In the rows, 128 means zero.
Families of rows that turns and mirrors carry onto each other, the same ones carrying the whole set onto itself: the rest of each named row's family, in list order
4 families of 8 rows
K_954: [128 162 146 149 129 145 118 156 141 150 153 138 122 113  96 121 133 130
  79 114  87]
K_386: [155 120 135 103 118 125  97 162 140 137 120 162 130 119 121 111 124  97
 126 102  83]
K_246: [143 124 136 101 128 135 111 148 140 157 114 154 139  99 134 113 114  88
 114 117  69]
K_63: [131 135 117 134 149  97  92 132 139 141 149 117 137 124 139 111 146 146
 130 139  95]
K_101: [151 113 152 156 118 143  95 150 156 144 163 125 175 142 140 133 108 122
 118  97  73]
K_742: [137 106 136 111 143 119 124 149 137 126 114  89 159 132 178 116 109 116
 148  93  99]
K_347: [139 146 161 134 125 147 162 174 145 128 115 115 146 128 147 120  91 112
  94  77  80]
K_153: [128 139 174 133 106 151 143 176 131 141 127 120 137 117 137 124  96 100
 110  67  91]
K_857: [132 167 132 123 152 113 149 158 129 140 120 104  96 107 127 122 137 107
 132 103 103]
K_795: [116 139 151 160 153 119 147 154 134 129 134  78 138 143 158 130 122 155
 105  96 101]
K_646: [109 156 151 164 133 123 145 143 128 142 156  85 157 140 150 130 128 143
 120  86 102]
K_464: [123 169 144 151 120 136 118 163 138 150 154 148 123 127 103 136 134 132
  96 108  80]
K_979: [124 145 146 158 142 129 132 156 138 118 154  75 144 147 138 126 129 158
 113  92 117]
K_705: [133 171 146 149 130 161 110 151 144 151 145 128 130 131  97 109 135 128
  90 113  76]
K_409: [144 106 144 116 131 114 123 142 128 131 121  99 165 130 168 106 118 107
 151  80 105]
K_159: [127 122 121 126 147 114  82 131 131 148 153 113 134 118 125 119 153 135
 136 132 106]
K_523: [150 119 143 140 124 154 102 148 149 140 150 102 174 151 141 120 101 128
  86 103  67]
K_147: [113 167 137 114 156 114 147 155 121 138 108 114 113 101 131 111 132 115
 128  99 112]
K_667: [153 123 136  90 123 130  99 153 141 130 114 151 139 104 126 110 121  97
 115 116  80]
K_567: [133 126 117 132 142 109  77 135 144 128 147 107 145 125 145 107 148 147
 117 129 106]
K_262: [132  97 136 111 140 101 133 153 133 124 122 101 150 115 176 129 109 118
 137  96 109]
K_443: [135 134 163 126 121 165 151 173 139 136 120 110 144 120 132 126  96  99
  98  70  90]
K_145: [142 163 143 154 146 144 122 168 144 146 160 120 119 125 102 119 142 131
  85 120  90]
K_843: [116 148 136 117 154 113 140 157 132 133 115 119 104  89 131 118 138 120
 133 114 117]
K_882: [133 140 161 125 136 158 165 167 138 144 118 113 133 115 127 130  91 102
 103  87  79]
K_610: [150 128 129  97 123 149  97 150 148 146 131 142 140  97 114 107 116  93
 114 121  84]
K_678: [112 145 147 170 148 133 143 150 135 145 153  77 142 142 147 129 122 149
 112  92 105]
K_183: [137 137 114 135 146  96  99 129 136 139 149 128 151 141 133 115 158 139
 137 121  92]
K_125: [114 162 137 111 134 106 147 155 110 136 114 122 113 117 131 108 144 116
 129  91 113]
K_879: [123 104 136 103 132 124 121 136 136 127 105 100 159 117 172 118  98 116
 135  97  97]
K_460: [152 100 145 147 117 148  96 150 155 138 160 115 169 143 142 127 111 130
 100 112  73]
K_551: [134 103 149 137 120 148  93 146 147 136 148 124 187 139 144 116 107 140
  97 104  83]

Same family as K_101: K_386, K_153, K_646, K_464, K_409, K_183, K_125
Same family as K_567: K_795, K_523, K_145, K_843, K_882, K_610, K_879
Same family as K_159: K_246, K_347, K_857, K_979, K_705, K_262, K_551

Families of rows that turns and mirrors carry onto each other, the same ones carrying the whole set onto itself: the rest of each named row's family, in list order
4 families of 8 rows
K_211: [130 118 177 139 145 125 116 148 148 132 109 128 126 149 155 137 144 116
 124 131 141 105 133]
K_13: [144 125 173 121 149 135 124 150 141 126 116 124 113 141 141 130 162 129
 130 111 152 113 129]
K_893: [150 125 178 119 145 132 121 133 148 114 124 126 111 148 143 137 133 126
 157 113 129 108 134]
K_859: [150 127 159 111 149 133 131 139 164 128 129 122 114 142 140 134 125 142
 138 123 132 111 139]
K_292: [126 137 112 155 105 118 171  96 102 140 156 132 122 139 113 131  99 103
 132 129 124 147 104]
K_166: [118 121  85 149  90 115 148 117 111 125 129 140 123 138 112 142  96  97
 138 130 135 159  96]
K_384: [143 125 169 119 149 135 127 151 144 129 119 123 113 139 141 131 159 135
 126 114 152 113 131]
K_32: [109 125  85 143  91 122 148 114  89 130 137 145 134 123 119 136 104 122
 138 130 133 142  95]
K_138: [117 127  99 143  95 122 149 109  76 117 134 148 132 125 117 135 105 112
 148 121 128 145  91]
K_923: [118 118  91 151  90 114 145 116 106 122 127 140 121 140 112 143  97  92
 143 127 133 158  95]
K_885: [140 120 185 137 153 126 123 148 144 125 112 126 126 146 153 132 137 116
 127 125 135 111 130]
K_632: [154 139 166 144 135 143 113 152 137 108 108 132 134 152 157 138 144 140
 142 107 137 113 119]
K_635: [119 129  92 140  99 123 154 112  86 123 137 145 134 121 116 132  99 122
 139 126 128 148  94]
K_160: [122 121  89 149  95 115 152 115 109 122 129 137 124 136 111 140  94  98
 139 126 131 162  96]
K_251: [117 123 113 164  66 111 142 126  92 125 127 147 128 141 111 132 123  97
 134 121 142 146  88]
K_514: [121 121  93 149  93 115 149 115 105 119 127 139 122 139 112 140  96  94
 143 125 131 162  94]
K_862: [108 124  92 147  86 121 141 112  81 124 134 147 132 128 121 139 110 113
 145 127 135 140  93]
K_195: [135 129 124 157  83 115 157 123  89 114 132 143 131 134 106 123 111 103
 133 112 132 159  86]
K_352: [138 124 170 123 144 133 121 151 142 130 115 125 114 142 141 133 164 128
 130 113 154 109 130]
K_719: [133 119 170 134 151 127 122 152 157 138 114 125 129 144 155 135 138 124
 116 135 141 107 135]
K_107: [159 142 158 138 143 145 124 155 148 116 114 128 137 145 154 134 136 152
 130 111 136 119 121]
K_943: [108 130 109 164  88 115 152  96  98 145 149 137 118 146 119 142 112  89
 138 134 135 131 106]
K_530: [134 129 105 150  85 115 167 129 106 131 137 138 133 130 104 122 105 121
 116 123 133 162  91]
K_787: [134 118 168 122 130 131 107 137 151 123 118 128 109 154 145 147 144 121
 155 121 141  96 137]
K_951: [115 124  95 157  70 114 152 131 108 140 134 142 131 134 110 130 116 114
 115 129 146 147  94]
K_502: [111 133 100 157  95 117 163  99 110 152 154 133 121 141 116 137 106 103
 124 138 133 139 108]
K_971: [137 124 166 119 147 134 124 153 146 133 116 123 113 140 142 133 162 133
 126 116 155 110 130]
K_265: [121 134 122 162  99 116 161  94  90 133 150 136 119 145 115 136 107  88
 143 125 127 141 101]
K_606: [141 123 178 132 158 125 128 149 152 132 114 125 128 144 152 130 132 124
 117 129 137 114 132]
K_508: [130 120 149 117 133 131 116 141 166 138 123 124 111 147 146 144 139 138
 138 131 144  98 142]
K_416: [141 135 154 146 124 140 104 157 144 120 108 133 134 153 160 144 151 141
 137 116 147 104 123]
K_845: [146 137 143 138 132 143 115 161 156 127 113 128 136 147 158 139 142 155
 125 121 147 110 127]

Same family as K_971: K_13, K_166, K_384, K_923, K_160, K_514, K_352
Same family as K_787: K_893, K_859, K_251, K_195, K_530, K_951, K_508
Same family as K_502: K_292, K_632, K_107, K_943, K_265, K_416, K_845
Same family as K_885: K_211, K_32, K_138, K_635, K_862, K_719, K_606

Families of rows that turns and mirrors carry onto each other, the same ones carrying the whole set onto itself: the rest of each named row's family, in list order
8 families of 4 rows
K_972: [112 126 106 124 112 169 114 103 137 163 117 114 114 124 179 135 105 174
 171  90 115 151 164 141 143 139]
K_968: [ 91 148  90 133 134 154 113 146 121 138 122 154 131 152 182  93 113 169
 137  99 103 114 125 107  94 110]
K_748: [120 152  87  88 140 148  92 117 118 127 114 148 102 180 193 137 116 127
 167 110 102  96 197 154 104 125]
K_825: [125 126 104 118 150 166 119  95 162 130 137 133 118 146 192 148  90 118
 200 140  95  84 141 124  90 138]
K_388: [118 136  92 144 124 173 108  90 145 146  82 112 129 155 165 122 101 137
 178  79 117 140 171 158 126 165]
K_313: [123 139 112 126 128 172 144  96 167 119 141 113 132 142 173 122  93 116
 187 112  92 102 120 115  93 138]
K_482: [108 134 102 132 149 157 135  87 149 152 128 135 123 126 181 129  99  97
 206 116  99  92 137 110  87 137]
K_207: [108 139 106 129 120 160 114 130 139 142 123 167 132 169 168  88 113 152
 138  94  90 121 122 105  97 106]
K_143: [115 173  92  95 148 152  83 100 127 126 120 140 111 161 204 147 118 124
 180 117  98 102 197 144 106 137]
K_219: [100 147 104 128 125 152  99 141 130 132 126 119 121 140 178  85 116 162
 149  90 110 103 121  98 104 102]
K_165: [ 84 141  88 138 152 160  99 133 135 127 119 149 125 153 179  95 121 173
 131  99 107 101 125 115 112 110]
K_735: [109 146  94 128 116 168 108 111 138 158  73 115 131 133 160 125  98 149
 168  83 134 124 147 171 123 157]
K_731: [106 129  82 142 121 169 105 103 125 169 101 118 135 126 172 123  92 164
 175  81 127 150 156 143 130 139]
K_222: [ 99 155  96 104 135 148  81 116 125 129 117 146 126 180 173 140 129 124
 166 102  94 107 200 170 117 139]
K_793: [107 145  97 129 147 169 112 149 134 152 116 131 135 147 182  89 112 176
 151 107 114 128 124 108 103 106]
K_334: [116 153  86  93 138 137  78 122 149 111 140 156 119 178 199 117 114 124
 173 121  95 111 179 157 106 150]
K_78: [120 129  75 113 134 165  97 139 123 125 123 148 122 132 166  92 126 153
 159  90 119 105 102 121 113 113]
K_841: [116 121 108 116 139 149 126  90 164 144 142 126 118 154 174 115  85 113
 193 138  99  79 135 114  96 139]
K_330: [107 115 103 139 109 162 109 111 114 153  95 118 131 150 172 122  92 139
 170  78 109 138 178 155 151 137]
K_287: [113 149 101 111 128 166 140  99 173 123 132 130 129 135 176 142 102 119
 179 123 109  73 124 124 106 141]
K_77: [113 124 101 136 159 149 135  88 156 121 136 144 122 144 164 116  88 120
 186 124  78  82 131 123  87 123]
K_585: [135 121  97 133 113 171 107 108 129 172  92 120 144 143 157 125  89 161
 185 100 103 127 167 142 145 151]
K_173: [112 129 114 127 159 164 115  85 175 141 125 144 102 128 199 130  91 132
 186 130  90  97 139 135  79 144]
K_504: [115 121 106 139 123 179 110 105 128 161  98 118 131 128 157 133  98 152
 172  95 108 142 172 144 154 146]
K_132: [104 144  97 129 132 163 114 135 140 124 120 147 127 148 176  85 111 150
 156  95  99 103 113 113  99  81]
K_804: [ 99 143  75 121 136 166 101 146 125 122 124 139 104 147 184  81 123 164
 164  80 111 133 121 121 116 115]
K_720: [114 159 108  83 137 141  85 121 120 119 130 137 107 166 188 133 104 126
 159 108 110 101 190 167 107 113]
K_339: [113 145  94  95 131 142  70 122 133 122 128 168 132 162 181 134 116 107
 167 112 122 105 173 159 115 158]
K_844: [119 127 113 131 153 149 124  81 162 137 123 129 122 122 181 125  92 107
 189 132  87  94 133 125  87 127]
K_878: [123 149  93 105 132 151  90 110 116 134 113 147  96 178 176 137 136 114
 165  86  82 104 189 157  98 130]
K_785: [104 160 100  92 152 157  72 110 139 130 122 144 112 176 174 122 111 127
 165 108 106  93 203 152 108 147]
K_912: [107 134  86 150 116 169  98 108 117 168 103 117 115 131 159 117  87 149
 179  73 113 125 170 144 139 157]

Same family as K_165: K_482, K_585, K_720
Same family as K_132: K_825, K_731, K_222
Same family as K_841: K_219, K_785, K_912
Same family as K_748: K_968, K_504, K_844
Same family as K_339: K_735, K_78, K_287

Families of rows that turns and mirrors carry onto each other, the same ones carrying the whole set onto itself: the rest of each named row's family, in list order
5 families of 3 rows
K_608: [135 111 156 141 137 118 131 132 128 134 101  99 157 127  90 120 151 154
 145 163 130 119 117 134 128 130 138 128 119 121]
K_992: [116 127 130 156 149 103 111 133 128 143  99 112 125 123 122 134 140 143
 128 161 126 124 122  94 112 121 140 110  89 135]
K_616: [123 112 104  89 126 105 128 127 145 162 139 140 129 154 125 122 109 120
 121 100 100 121 161 140 127 122 122 126 161 127]
K_301: [123 141 132 110 117 143 147 139 104 118 145 152 107  89 124 112 121 106
 138 124 133 162 128  91 158 116 127 140 118 128]
K_35: [157 152 119 117 123 156 117 121 103  96 142 135 128 123 148 103 118 145
 102 118 134 152 104 126 129 152 129 131 137 122]
K_764: [133 158 120 107 123 117 144 139 160 115 118 128 147 139 155 114 124 131
 116 112 114  95 117 146 121 138  98 101 136 102]
K_477: [103 148 121 115 133 133 117 130  94 145 145 168 127 132 154 125 121 135
 134 110 134 166 134 111 116 120 132 119 109 161]
K_123: [136 103 115 138 135 106  99 105 145 149 108 110 117 125  91 113 128 144
 112 162 121 111 118 109 144 110 132 130 131 128]
K_778: [119 121 144  88 121 126 150 153 168 143 121 135 128 134 133 135 118  99
 144 108 115 135 156 126 146 131 133 128 153  95]
K_390: [132 126 141  81 129 124 156 153 117 135 114 129 157 142 145 122 112 115
 141 104 123  93 157 150 128 130 121 113 150 118]
K_375: [118 120 147 141 117 111 133 122 159 135  98 118 124 110  98 133 135 119
 139 171 140 133 123 119 156 117 126 158 119 127]
K_283: [115 121 137 108 154 123 124 134 141 151  97 129 134 153 152 141  95 134
 111 105 122 105 151 119 115 113 140 118 156 130]
K_982: [143 134 130 139 116 116 141  96 143 105 123 109 160 126 105 124 144 143
 115 139 121 128 111 140  94 133 115 143 109 144]
K_690: [121 141  85 116 123 117 113 119  94 139 156 152 112 110 125 100 132 113
 127 122 113 147 123  91 147 127 112 107 108 134]
K_90: [123 153 130 112 120 157 116 130  74 116 139 147 143 110 137 105 136 134
 152 134 144 146 120 117 155 138 110 114 117 138]

Same family as K_477: K_992, K_283
Same family as K_123: K_616, K_690
Same family as K_375: K_301, K_778

Families of rows that turns and mirrors carry onto each other, the same ones carrying the whole set onto itself: the rest of each named row's family, in list order
4 families of 8 rows
K_926: [142 126 114 108 137 152 129 142 104 152 147 130 146 105  76 128 138 151
 138 121 145 152  96 154 129  91 137 151 127 144 136 109 134  88 116 137
 116 118 122  96 115]
K_917: [123 143 116 116 135 166 118 123 114 166 126 140 148 109 102 149 137 132
 144 131 148 157  91 126 124  91 156 142 110 132 143  96 156 101 113 123
 109 121 143  95 118]
K_540: [131 132 124 112 140 140 117 125  99 168 140 137 150 125  83 122 127 147
 133 121 136 159  87 160 129  85 143 153 127 141 136 103 147  99 116 137
 115 115 127 106 113]
K_761: [126 129 136 151 124 147  97 107  90 151 142 131 164  96  97 156 132 149
 157 130 154 176 112 125 127  91 134 124 141 134 130 105 158 103 137 150
 105 133 129 111 120]
K_763: [130 134 119  95 104 131 120 157 164 121 116 150  99 132 158 148 120 108
 135 144 122 136 114 116 124 115 119 141 117 116 126 180 118 112 137 117
 175  95 108 133 130]
K_535: [133 137 119 109 119 134 112 166 160 124 122 157 100 125 165 153 111 109
 149 136 126 132 120 109 117 126 123 140 127 106 110 181 110 110 128 125
 159  91 115 143 132]
K_654: [135 132 123 108 145 137 123 131 101 162 139 138 154 105  88 120 138 150
 138 126 151 155  99 149 130  87 140 152 131 140 132 105 141  99 116 142
 106 117 126  97 108]
K_374: [116 135 133 142  84 112 119 135 132 109 123 143 113 134 160 162 121 101
 154 132 115 142 135 109 128 129 117 118 129 116 124 176 122 139 149 138
 171 121 127 142 145]
K_327: [115 141 124 123 139 154 115 110 119 168 121 140 147 121 105 148 130 129
 143 132 140 160  87 147 124  78 153 140 109 137 140  97 153 107 107 119
 117 129 151 105 119]
K_217: [111 142 129 141  89 114 131 135 137 120 126 143 111 131 161 164 118  85
 156 129 112 143 138 109 126 133 120 122 141 119 122 168 108 140 137 136
 160 117 136 140 141]
K_490: [130 118 144 134 119 190 115 117  99 164 147 132 156  95 100 136 123 130
 162 149 155 166  92 146 140 108 128 121 120 137 120 121 165  97 130 130
 127 108 128 104 128]
K_852: [116 144 126 123 132 153 122 108 115 157 129 148 153 111  99 159 147 119
 150 140 140 159 104 137 126  90 159 130 105 134 147  98 153 102 112 117
 112 133 144  99 121]
K_716: [134 113 129 144 109 190 112 120 102 157 148 126 152  86  93 144 128 134
 161 138 152 166  93 146 144 111 131 123 125 138 126 122 158 101 128 132
 124 117 129 101 133]
K_10: [136 148 123 115 130 104 111 164 136 115 131 161 107 146 149 153 118 120
 138 125 121 143 138 103 119 121 119 140 132 117 115 173  80 108 133 149
 142  98  97 149 128]
K_249: [138 130 133 107 133 144 129 133  95 159 154 137 154 112  80 123 126 157
 140 131 135 149  99 160 125  94 137 153 132 142 139 106 147  93 120 138
 116 115 120 101 111]
K_103: [130 141 107 100 114 132 116 155 158 127 110 150 103 137 162 159 114 117
 142 142 120 131 128 112 113 121 120 147 126 113 118 178 116 119 133 121
 164  98 113 141 116]
K_699: [118 138 112 123 135 164 125 120 116 158 131 140 142 104  98 160 151 128
 151 133 145 156 102 128 122  83 153 136 109 138 144  98 139  94 111 120
 111 134 142 100 120]
K_279: [138 121 132 124  77 110 108 162 125 108 137 143 115 130 135 138 104 122
 136 129 108 147 123 127 142 140 112 132 145 119 128 181 118 133 152 143
 171 103 101 144 140]
K_702: [133 119 137 141 121 178  96 112 103 172 142 128 153 104 101 138 116 136
 157 138 151 178  88 152 139  96 126 126 129 134 115 119 165  92 128 133
 122 109 128 116 126]
K_850: [133 125 130 125  91 116 111 167 127 115 141 149 115 132 138 136  91 118
 146 122 111 134 119 126 135 156 120 137 149 112 115 176 114 137 131 148
 158 106 115 151 143]
K_484: [132 125 128 115  76 114 105 170 134 119 143 139 115 131 131 138  97 118
 130 118 102 143 124 126 137 148 115 138 157 120 123 172 109 132 147 145
 165 105 104 144 138]
K_239: [134 154 119 117 114 104 120 163 135 116 126 156 108 147 145 154 127 110
 128 123 112 152 142 101 123 116 117 136 133 117 131 161  79 106 145 145
 144 103  95 141 123]
K_233: [119 139 129 140  91 111 119 133 120 119 120 136 117 138 157 160 109 102
 154 131 113 139 141 110 134 140 114 122 139 118 118 176 109 151 139 140
 159 117 120 151 134]
K_418: [132 150 124 108 115  93 125 158 136 110 124 157 104 151 142 150 129 119
 130 128 113 146 137 110 125 103 116 136 118 120 132 168  89 111 143 143
 157 109  96 140 126]
K_366: [132 119 132 141 117 177 108 116  90 159 143 129 159  92 101 134 121 133
 158 133 157 180  94 141 143 107 132 127 131 134 122 122 165 102 130 142
 111 106 129 101 124]
K_594: [131 130 136 150 127 138  98 111  87 146 152 140 159 106  89 159 134 145
 150 129 142 177 125 136 121  86 132 123 137 140 141 111 150  89 139 148
 107 129 116 114 124]
K_726: [127 134 121  99 106 137 121 162 171 128 120 145 102 120 160 151 117 103
 146 140 123 132 121 117 122 123 111 141 136 116 111 178 114 111 134 119
 165  94 112 134 125]
K_229: [135 124 119 123  86 118 105 159 130 112 133 144 117 129 139 146  94 115
 139 134 111 147 127 130 136 153 118 130 147 116 124 178 125 143 143 141
 161 103 106 153 139]
K_681: [127 122 131 158 121 145 110 111  86 145 154 130 158  96  89 157 138 145
 154 125 148 173 116 136 132  93 128 123 140 141 134 107 139 100 136 150
 107 142 122 107 123]
K_378: [113 138 130 142  96 109 116 141 127 117 129 150 111 135 156 165 108 102
 154 117 115 128 135 110 124 142 127 128 142 112 125 170 109 142 131 145
 154 118 136 149 147]
K_108: [126 126 139 159 130 142  93 105  90 160 142 137 157 114 101 156 130 144
 153 129 149 185 111 142 127  80 127 122 134 139 130 109 151  94 133 149
 107 124 122 123 121]
K_115: [138 149 113 106 120 102 120 161 141 118 119 162 111 152 144 147 120 113
 131 132 117 149 133 112 133 119 120 136 127 113 123 167  83 120 133 137
 147 100  94 147 119]

Same family as K_378: K_540, K_535, K_327, K_10, K_702, K_850, K_108
Same family as K_926: K_763, K_374, K_716, K_699, K_279, K_418, K_681

